One hidden turn or mirror swaps the rows below in pairs. Which row is each named row swapped with?
The rows were stretched afterwards, more along some directions than others.
z786: [  2  12   4 -15   7  -3  35 -49 -27   3  18  14   6 -40   9  -5 -21   8]
z466: [  0  -6  -8 -24  27 -22  44 -33 -29  10 -12   6  52  -7  18 -14 -12  17]
z379: [ 43 -11  -9 -18  29 -18  20 -13 -39 -24 -43  33  65  17  35   8  27  -4]
z672: [-22  -4  24 -37  25 -10   9 -36 -29 -35 -30 -27  44   3   5 -22  -1 -23]
z526: [ 33  16 -14 -48   1  -8  28 -34  -7  -8 -11  18  -3  14  50  13  -4  18]
z474: [  5 -36   3   8  24 -15  14 -21  -5 -15 -29   8  -7  26  21   5   8  -5]
z440: [ 12 -24  -2 -51  12 -27   4 -41   9 -47 -21  -7  15  30  22 -15 -15   3]
z710: [  5   3  19  -9   3  -4 -14 -24 -10 -38 -25  16  19 -20  37   3   4  50]
z598: [  6 -10   2  -5 -15   5 -26  -6  31 -22 -20  -1 -10  19  20   4   3   4]
z514: [  2   4  37 -21  -8 -35  36 -37   5 -47 -18  28   9 -13  16   4  16  24]
z548: [ 18 -13  41  -7   7  -5  15  11  -4 -45 -50  45  52  -2  13  24  32  -5]
z455: [-12   7 -17 -40   9  11  49 -41 -50  -3   4  14  -1 -19   2  -5  -2  27]
z463: [  2 -32  10 -21  30  18  23 -11 -39 -49 -42   1   0  23  12  -2 -14  17]
z939: [  1 -10   6  -4 -10 -11  39 -34 -38   6  -4  36  26 -12  48 -17  -7  -5]
z377: [-22   0  21 -35  18  25  26 -30 -40   8 -14 -14  21  26  32 -18 -34 -12]
z715: [ 22  28  -4  -9   4  31 -10 -22 -31  19 -10  -7  20  18  22 -10   6 -23]
z65: [ 17 -22  19 -16 -20 -17  15  10   0 -43 -51  39  32  28  17   1  22  26]
z945: [ 24  36  32  -3 -11 -19  31 -13 -44 -24 -33  19  17  -2  40  21  19  16]
z753: [  7   1   2 -10  -6 -36  38   4 -14  -3 -34   2  19 -45  19  39   0  31]
z502: [ 11  38   2  -2  -8 -17  53 -19 -59   2 -24   5   0 -16  32  15  15  24]
z684: [ 36   4  -1 -48  -1  26  10 -27 -24 -32 -11  34  31   1  25  10  -6  14]
z391: [ 16  20   4 -12  50 -18  30 -19 -56  -1 -19 -16  16  15  31  10   4  -6]
z792: [ 30  41  19  -2 -15  -4  33 -19 -51  -4 -26  20  16 -11  58  21  -3  20]
z25: [-13  -2  23 -49  26  11  31 -24 -40   5 -16 -14  25  14  27 -29 -30   7]
z367: [-26 -31  15  -9  13  22  21   0 -25   4 -22  14  46 -42   0 -10  -5   6]
z616: [ -5 -35  16   7 -10  -5  20 -15   1 -30 -35   4  23 -12  30   9 -27 -29]
z787: [-30 -11   8 -53   6   7  16 -52 -23 -13  -3  -7  32  15  -3  -7 -27  11]
z85: [  6 -30   4 -26  12  -6 -19 -26   4 -24 -23 -20  16  13  20 -17 -12  13]
z652: [-23 -27  29  -5  12  11  25   7 -20  -9 -29  22  41 -37  -9   5  14   2]
z583: [-20  -5   4 -11  25 -22  25 -23 -49   1 -34  -1  10 -20  10   7  20  23]
z159: [  6 -13   7  -5  -8 -33  35   1  -6 -14 -34   2  32 -49  30  26 -16  13]
z383: [-18   2 -10 -32  12 -34   9 -16  -3  -8 -20   1  36 -15  10 -11  26  -1]
z138: [ 14  -3  10 -12  15  -5   2 -23 -11 -50 -25  31  13  18  -4  -4  52  14]
z235: [  6  12   5 -29   1 -15  -7  -6  -1   0 -16 -10  15  -6  21 -14  -4  28]
z5: [ -4  -9  21 -35 -26   3  23 -25 -13 -18 -33   5  24 -18  49   8 -23 -12]
z830: [ 23 -21  31 -11  -2  -6  25  23 -24 -26 -53  24   3  21  28   4  21  28]
z461: [-10 -35  18  -8  14   1  23 -25 -19 -32 -32  -8  30   0  27 -12 -32 -35]
z722: [ 23  -1  -3 -38  22 -17  22 -22 -20 -41 -29  23  20  13   2  20  49  40]
z822: [ 24 -12  -5 -17  26   1  53   4 -57 -23 -45  -6  15  25  26   4   0   9]
z936: [ 22  -1  40  -3  -3 -28  27   7  -3 -46 -48  46  36   1  16  26  44   4]
z773: [ 24  32  36  -2   8  15  15  -2 -11  -9 -26  -1  30   3  17  23  11  -9]
z812: [-22 -16  26 -35  19  16  31 -37 -36 -17 -13 -11  19  21  35 -28 -40 -12]
z371: [  3 -19   6  -3 -13 -30  28  -9   0 -17 -28  -2  21 -42  27  27 -25  10]
z780: [-15 -27  32  -9  15  13  12  10 -14 -21 -33  30  52 -29  -6   6  23   6]

z672 swaps with z514
z5 swaps with z773
z440 swaps with z138
z548 swaps with z616
z159 swaps with z652

One hidden turn or mirror swaps the rows below in pairs. Which row is each named row swapped with?
The rows were stretched afterwards, more along some directions than others.
z800: [  6  16  -1  19 -21 -17   5   0  18  -2  -3  -8  -2   6   6  -1]
z549: [ 17 -16   7   5 -15 -54  48  21 -11 -17 -10  -8 -12  35  11 -40]
z564: [ 19   4   2 -16   2 -72  23  16  34 -23   0   3 -16  11  28 -16]
z228: [ -6   5  -8 -11   8 -81  48   9  -2 -23  -6  31  -1  13  34  -5]
z401: [-10  19  -3  20  -4   3  31  -3 -29  26 -14  25  21  17  18   4]
z608: [-17  20   3   4  -5 -40  21  -4  -8 -22  -8  -4 -24  15  23 -11]
z374: [-22   2  22  16  -2  -9  36   9 -17   3 -14  -6  -5  27  13  -5]
z352: [ 18   1  12 -14  -1 -45  22   7   6  -9 -11  19   2  23  10  10]
z712: [  9   9   6 -11   4 -76  22  14  39   4   2   3  -3  11  34  -3]
z653: [ 11   9   6  15 -15 -23  22  18 -12   0 -11  -3 -20  11   6 -20]
z949: [-16  -2  18  18  -9  -8  33   4  -7  -8 -10  -3  -9  21   5  -5]
z231: [  9  24   5  -8  11 -40  46   2 -37 -14 -18  41   6  13  22  -4]
z56: [ -1 -35  10   9   2 -22  30  18  -2 -13  -1  -2 -26  14  -3 -16]
z809: [ 17 -17  13   9 -26 -27  20   9   6 -17   1 -19 -15  21  -1 -34]
z557: [  9  -3   3  10  -5 -41  39 -17 -13   1   5  -3  -4  10  19 -14]
z246: [-16   2  -9   9  -1 -31  26 -20  -1  29  10  21  20   7  16  16]
z609: [ 10   1  -2   1  -7 -56  43 -16 -14 -10   8   0   0  15  27 -13]
z755: [ -3  -8  -2  -6   3 -56  48 -19  -9 -12   0   5  -1   9  25  -7]
z433: [-27   1  21  21   2   0  26  -1  -5   9  -8  -3  -8  17  15  -1]
z94: [  2  15   6   5   0 -79  25  18  26   6   0   3  -6  18  39   0]
z355: [-11   3   2   6  10 -22  47  -1 -39  -3  -8  33   9  30  15 -20]
z931: [-11  19  -6  18  -2 -29  30 -26 -17  32   9  28  24   9  22  11]
z331: [  1   0  -9  20   5 -38  12  13  -8  -7  -2   2 -36  -1  13 -18]
z359: [ 19   5   8  -6  -2 -45  33  -5   2 -36  -7  -8 -10   7  12 -12]
z574: [  0   5   8  -8  21 -74  25  12  21   3   4  20  -1  13  35   3]
z867: [  6   3   1   5  15 -51  47   4 -35 -11 -18  38   3  13  15   9]
z156: [ 15 -17   0  -4  -1 -50  51  -9 -24  15  16  28  12  17   5  -3]
z434: [-13  15  -7  22 -12 -17  25 -22 -18  27  11  20  23  16  20  10]
z907: [  6   3   0   2 -11 -24  30   9  -4  -6 -27   6  -1   4  16   7]
z71: [-20  -9  21  32  -6 -14  17  16   7   6  -8 -18 -23  20  15 -10]
z624: [-20  -1  18  26  12  -1  15   6  -5   9  -3   2 -20  16  19  -4]
z546: [-17  23 -15 -14  20 -48  30  -9 -13  10   3  27   7 -12  24  17]
z370: [  7  18   2  -8   3 -59  16  20  27   0  -6   8  -4  17  37  -9]
z448: [  5  15  -7  -4   3 -56  46   1 -19  -4  -5   3  -1  11  29 -18]
z210: [-13  12  -9  13  -7 -37  51 -19 -40  -9  -3  28  -1  15  33 -18]
z645: [-18  11 -13   2   7 -45  36 -23 -16  28  12  30  22   9  21  16]
z365: [  5   2  12  -9  -5 -51  52 -10 -25 -18  -1  23  20  25  10  -9]
z190: [  0  -6  -2   3  -4 -39  41 -13 -16  -9  -9   5  -5  15  24 -10]

z94 swaps with z624
z190 swaps with z645
z712 swaps with z433
z359 swaps with z800

